(in the rows, 128 means zero)
Each path below is one point turned by a fixed rotation once a step. After each direction that follows a path, write how fast that rotation turns it, in deg/step (0 if it stays still).
Each turn is a multiple of 5 degrees from 10 to 175, or 0.
Each row of a path follows its step; steps can be skipped.

step 0: [122 125 143 128 111 134 123 115 123 137 136 131 128 122 125 127 129 144
 127 135 134 131 124 125 139 127 125 131 126 135 127 133 126 127 135 126
 133 136 135 129 135 133]
step 1: [126 130 129 119 137 123 128 132 115 129 133 132 131 124 127 138 125 129
 123 122 124 143 124 139 135 128 143 123 143 122 129 129 122 128 131 133
 128 127 132 129 129 141]
step 2: [120 122 118 123 132 132 132 135 129 129 128 127 127 135 128 127 122 131
 137 132 133 133 121 125 125 141 124 140 130 129 119 121 128 139 135 114
 131 121 143 119 131 134]
step 3: [119 128 127 142 128 114 127 115 134 132 123 123 129 123 133 125 127 134
 128 120 117 127 126 131 125 139 131 131 142 136 133 128 136 130 125 127
 141 127 125 128 128 128]
step 4: [122 126 119 129 128 133 133 118 128 121 127 128 128 129 120 138 141 116
 129 132 118 131 130 132 131 133 141 130 122 126 135 126 118 123 138 118
 130 120 128 133 120 114]
step 7: [138 110 128 128 133 123 130 134 114 122 132 124 138 124 132 147 127 125
 129 132 124 127 125 127 124 117 124 136 125 124 139 125 139 126 129 127
 126 132 127 129 130 127]
step 8: [126 131 140 121 125 129 125 135 119 127 138 125 134 137 129 124 140 131
 134 117 140 114 125 135 124 132 122 127 126 129 126 124 127 139 124 120
 136 131 134 142 127 126]
step 9: [135 135 118 123 118 122 116 126 129 128 135 126 121 126 140 135 125 129
 127 123 140 135 123 128 131 124 129 125 137 145 143 125 125 122 123 129
 127 119 128 130 130 127]
step 10: [128 129 120 134 135 122 127 143 136 125 133 132 121 137 129 140 132 134
 130 135 130 129 128 126 126 139 136 118 127 123 125 120 135 130 127 134
 118 131 139 132 117 120]
step 11: [125 130 128 141 125 125 127 118 133 134 122 124 119 130 124 122 127 131
 134 140 137 133 128 129 128 126 118 112 123 128 133 125 135 129 126 113
 131 137 130 134 140 132]
step 12: [127 126 123 129 134 130 133 123 129 111 129 131 128 113 129 118 132 137
 133 130 125 125 128 130 137 120 144 116 134 123 134 132 121 123 117 129
 125 127 128 131 124 134]
step 13: [137 122 121 133 130 128 132 143 123 123 129 123 128 134 128 119 136 113
 132 135 132 130 142 126 125 125 134 130 121 128 125 128 127 126 130 123
 129 123 133 112 131 142]
[128 127 128 133 128 131 133 128 128 127 129 130 130 127 131 127 129 126
 127 128 125 128 130 130 127 126 130 129 122 129 127 128 127 129 124 128
 128 127 124 127 131 127]
45

step 0: [130 140 125 142 126 129 131 135 127 123 120 139 129 121 127 134 110 126
 128 127 121 121 127 129 119 123 128 129 120 140 140 119 139 122 132 126
 132 132 123 128 122 138]
step 1: [131 130 127 122 125 128 125 131 143 127 140 126 136 122 123 142 127 132
 123 127 142 142 139 133 128 120 137 127 137 121 130 135 136 130 132 132
 137 137 119 131 120 132]
step 2: [129 121 127 126 114 128 124 124 126 128 137 131 110 127 135 115 147 138
 130 122 128 126 131 124 134 119 128 136 132 122 132 130 127 134 134 127
 127 131 138 137 124 124]
step 4: [121 130 126 118 130 116 129 128 126 135 126 125 137 128 131 131 116 133
 128 134 134 118 130 128 124 143 129 119 141 127 125 140 129 116 126 136
 135 140 125 121 138 123]
step 5: [132 128 122 122 128 134 117 123 124 140 129 135 121 114 122 123 134 124
 132 122 130 129 135 139 121 130 110 131 122 134 132 127 128 129 139 128
 138 126 132 118 140 134]
step 6: [140 127 132 136 138 133 123 131 133 108 127 119 125 126 131 130 127 126
 131 126 128 133 129 139 129 116 121 132 122 144 138 131 133 123 120 133
 125 122 121 139 127 127]
step 7: [132 132 127 125 124 124 125 131 126 120 137 140 132 133 136 131 122 131
 124 119 127 129 124 122 136 127 142 126 126 127 129 151 130 127 123 126
 135 130 126 120 109 121]
step 8: [135 127 130 125 114 128 126 126 123 127 130 139 123 132 127 144 132 126
 126 128 126 119 134 128 137 136 124 130 132 114 128 120 128 129 133 116
 135 131 141 133 129 144]
step 9: [125 128 122 129 123 127 138 129 129 123 125 118 118 130 123 128 130 132
 134 135 126 127 133 126 114 126 131 121 136 134 126 123 154 119 133 135
 122 126 132 138 137 133]
step 10: [128 130 125 111 125 120 123 124 133 139 126 118 119 129 130 131 125 139
 131 126 126 136 132 131 122 124 130 121 128 137 119 129 118 131 130 144
 133 128 122 120 117 115]
step 11: [122 137 140 124 128 125 117 129 118 132 122 132 127 122 131 120 129 129
 132 122 124 120 134 136 139 125 118 121 130 123 146 125 113 127 124 123
 137 124 127 137 131 124]
step 13: [135 128 124 134 119 129 126 132 135 128 143 128 123 127 136 141 121 123
 120 132 131 128 141 132 128 133 138 144 127 136 121 137 128 131 128 133
 135 140 125 120 136 121]
[131 128 132 131 127 127 126 129 129 126 134 127 130 131 129 128 128 126
 125 127 128 127 127 126 130 125 129 130 128 124 128 128 130 129 132 129
 130 127 130 128 129 126]
65
[128 128 126 124 130 126 132 130 128 126 132 130 131 132 130 129 124 128
 129 128 128 130 130 129 125 127 129 127 131 131 127 128 126 132 129 128
 126 129 127 127 128 126]
120
[130 132 132 127 128 127 130 128 126 131 126 132 130 130 131 127 126 126
 128 130 129 126 128 127 124 129 129 129 127 125 128 131 126 124 128 126
 128 129 128 131 127 131]
90
[128 126 129 124 126 129 128 125 128 126 131 130 129 128 125 123 130 126
 128 125 130 128 128 132 128 128 128 125 128 126 129 125 127 128 128 123
 129 130 130 129 130 129]
115
[127 125 126 126 130 128 125 129 127 131 128 130 128 124 128 130 128 126
 127 128 126 128 130 127 128 127 126 127 132 123 131 131 127 131 128 129
 126 126 131 129 128 129]
115

step 0: [120 124 127 136 130 122 128 121 130 133 129 144 120 118 126 121 125 130
 130 143 134 132 129 133 131 116 133 128 131 119 128 132 130 141 133 121
 132 128 135 130 136 121]
step 1: [133 117 127 119 121 124 119 133 133 123 126 123 132 120 130 126 125 131
 128 127 149 130 128 129 128 125 137 139 118 130 128 134 121 136 122 131
 136 125 126 128 125 117]
step 2: [128 130 126 125 142 133 118 141 123 128 126 123 137 135 134 136 129 120
 131 133 127 131 135 127 130 130 127 137 123 131 121 131 137 137 129 136
 127 118 135 137 140 125]
step 4: [128 128 126 130 137 124 129 131 127 140 124 127 123 114 125 128 119 136
 117 113 126 124 118 135 128 126 126 132 121 131 133 120 139 132 123 123
 124 131 128 121 134 118]
step 5: [127 128 136 127 127 132 127 127 114 137 138 130 139 114 139 120 136 126
 125 129 136 129 140 130 115 120 126 128 126 133 126 119 129 128 123 132
 131 127 134 118 125 124]
step 6: [136 138 126 114 131 126 121 131 122 127 128 130 128 132 132 132 126 121
 128 117 137 136 129 125 119 125 130 129 121 109 127 127 129 129 135 129
 128 124 126 118 128 143]
step 7: [133 130 125 125 122 124 128 136 123 145 127 129 133 132 125 119 123 127
 120 127 122 131 125 116 143 133 133 126 138 124 128 115 120 133 128 129
 126 122 132 129 138 137]
step 8: [128 114 120 138 128 130 134 121 129 133 132 139 130 132 133 126 127 135
 130 127 134 120 129 137 138 124 130 134 125 120 122 120 122 132 125 132
 109 132 128 119 126 132]
step 9: [130 136 133 127 125 132 142 131 126 125 144 131 119 121 123 132 118 123
 132 123 143 131 133 126 131 131 133 139 125 136 132 132 124 131 129 132
 120 132 137 123 131 124]
step 10: [130 136 126 128 120 133 124 132 123 133 125 118 134 139 134 136 132 128
 131 132 131 126 143 123 127 123 129 140 119 133 147 128 121 128 130 118
 122 126 124 131 132 132]
step 11: [126 137 137 128 138 127 127 131 135 133 122 128 129 136 134 128 125 139
 132 133 121 125 127 111 127 141 137 128 124 127 127 127 134 123 122 134
 115 133 119 124 126 134]
step 12: [137 122 135 130 141 138 139 125 126 127 135 125 118 128 126 129 128 131
 120 130 125 125 130 122 143 124 125 124 131 130 131 113 133 122 131 121
 131 138 118 122 127 124]
[129 130 129 129 126 129 130 127 124 129 133 128 127 129 128 125 130 127
 127 131 128 127 131 128 128 128 129 129 132 129 128 126 129 131 125 126
 132 128 124 132 129 127]
155

step 0: [110 133 128 137 115 126 130 123 133 122 128 122 125 133 117 125 134 128
 124 134 131 135 134 115 133 132 128 125 117 132 133 126 128 130 130 139
 123 127 123 122 128 115]
step 2: [116 125 120 137 120 124 124 128 135 129 130 126 119 122 124 116 120 126
 122 129 118 129 130 116 130 121 125 118 119 134 132 127 126 126 137 128
 118 127 119 138 125 122]
step 3: [118 133 119 122 122 131 119 124 136 115 131 142 127 124 120 119 123 130
 122 132 139 132 131 112 126 126 133 124 118 127 132 135 130 126 126 132
 123 129 134 128 125 122]
step 5: [111 126 119 119 132 130 121 122 133 129 127 139 133 130 134 119 119 131
 125 130 125 132 130 121 131 126 123 117 128 124 131 139 123 126 138 123
 114 131 131 136 130 130]
step 6: [110 130 122 132 122 118 134 119 133 121 135 126 124 131 133 121 122 124
 123 136 129 129 131 117 132 121 118 125 120 134 127 141 122 129 121 137
 125 137 131 127 127 126]
step 7: [111 135 129 112 121 130 131 126 125 121 130 140 131 135 130 125 134 133
 117 137 133 138 131 128 137 135 122 126 119 129 132 136 126 129 131 131
 121 124 131 128 133 125]
step 8: [109 128 125 134 123 120 131 125 128 127 126 128 131 131 129 120 129 128
 128 126 117 129 132 124 140 131 114 132 119 131 124 134 124 131 141 124
 115 131 118 128 134 126]
step 9: [108 126 121 122 118 121 126 126 130 126 117 135 117 122 124 121 130 131
 118 138 130 130 131 123 128 127 129 121 128 128 129 136 135 137 132 126
 121 136 131 126 132 119]
step 10: [118 132 124 132 111 127 132 132 125 116 136 136 120 125 119 119 137 126
 120 130 125 129 129 123 134 124 123 136 110 133 129 129 129 128 128 133
 125 130 123 133 134 127]
step 11: [114 134 120 121 124 134 125 131 131 125 123 142 124 119 121 122 124 131
 121 124 120 127 132 127 133 135 129 123 118 130 123 127 126 132 141 121
 111 117 130 127 130 126]
step 12: [114 131 117 140 121 123 128 125 138 125 125 138 118 127 125 118 124 127
 134 128 121 120 129 118 127 118 129 134 120 126 137 134 128 130 131 128
 117 134 133 129 131 131]
step 13: [114 132 118 121 123 143 132 122 129 118 135 140 113 123 129 123 130 126
 118 135 131 128 128 127 129 122 128 120 124 128 128 136 123 129 126 129
 123 124 139 132 132 133]
[130 131 131 127 127 129 129 129 128 128 129 130 131 126 126 129 127 126
 124 127 129 130 128 128 129 127 128 129 123 130 124 131 129 128 124 132
 129 125 128 128 125 126]
100
[129 130 126 130 128 128 130 127 124 128 125 128 129 127 129 125 131 128
 128 132 129 127 126 124 131 126 128 128 127 129 128 128 125 126 130 127
 123 127 131 129 127 124]
0
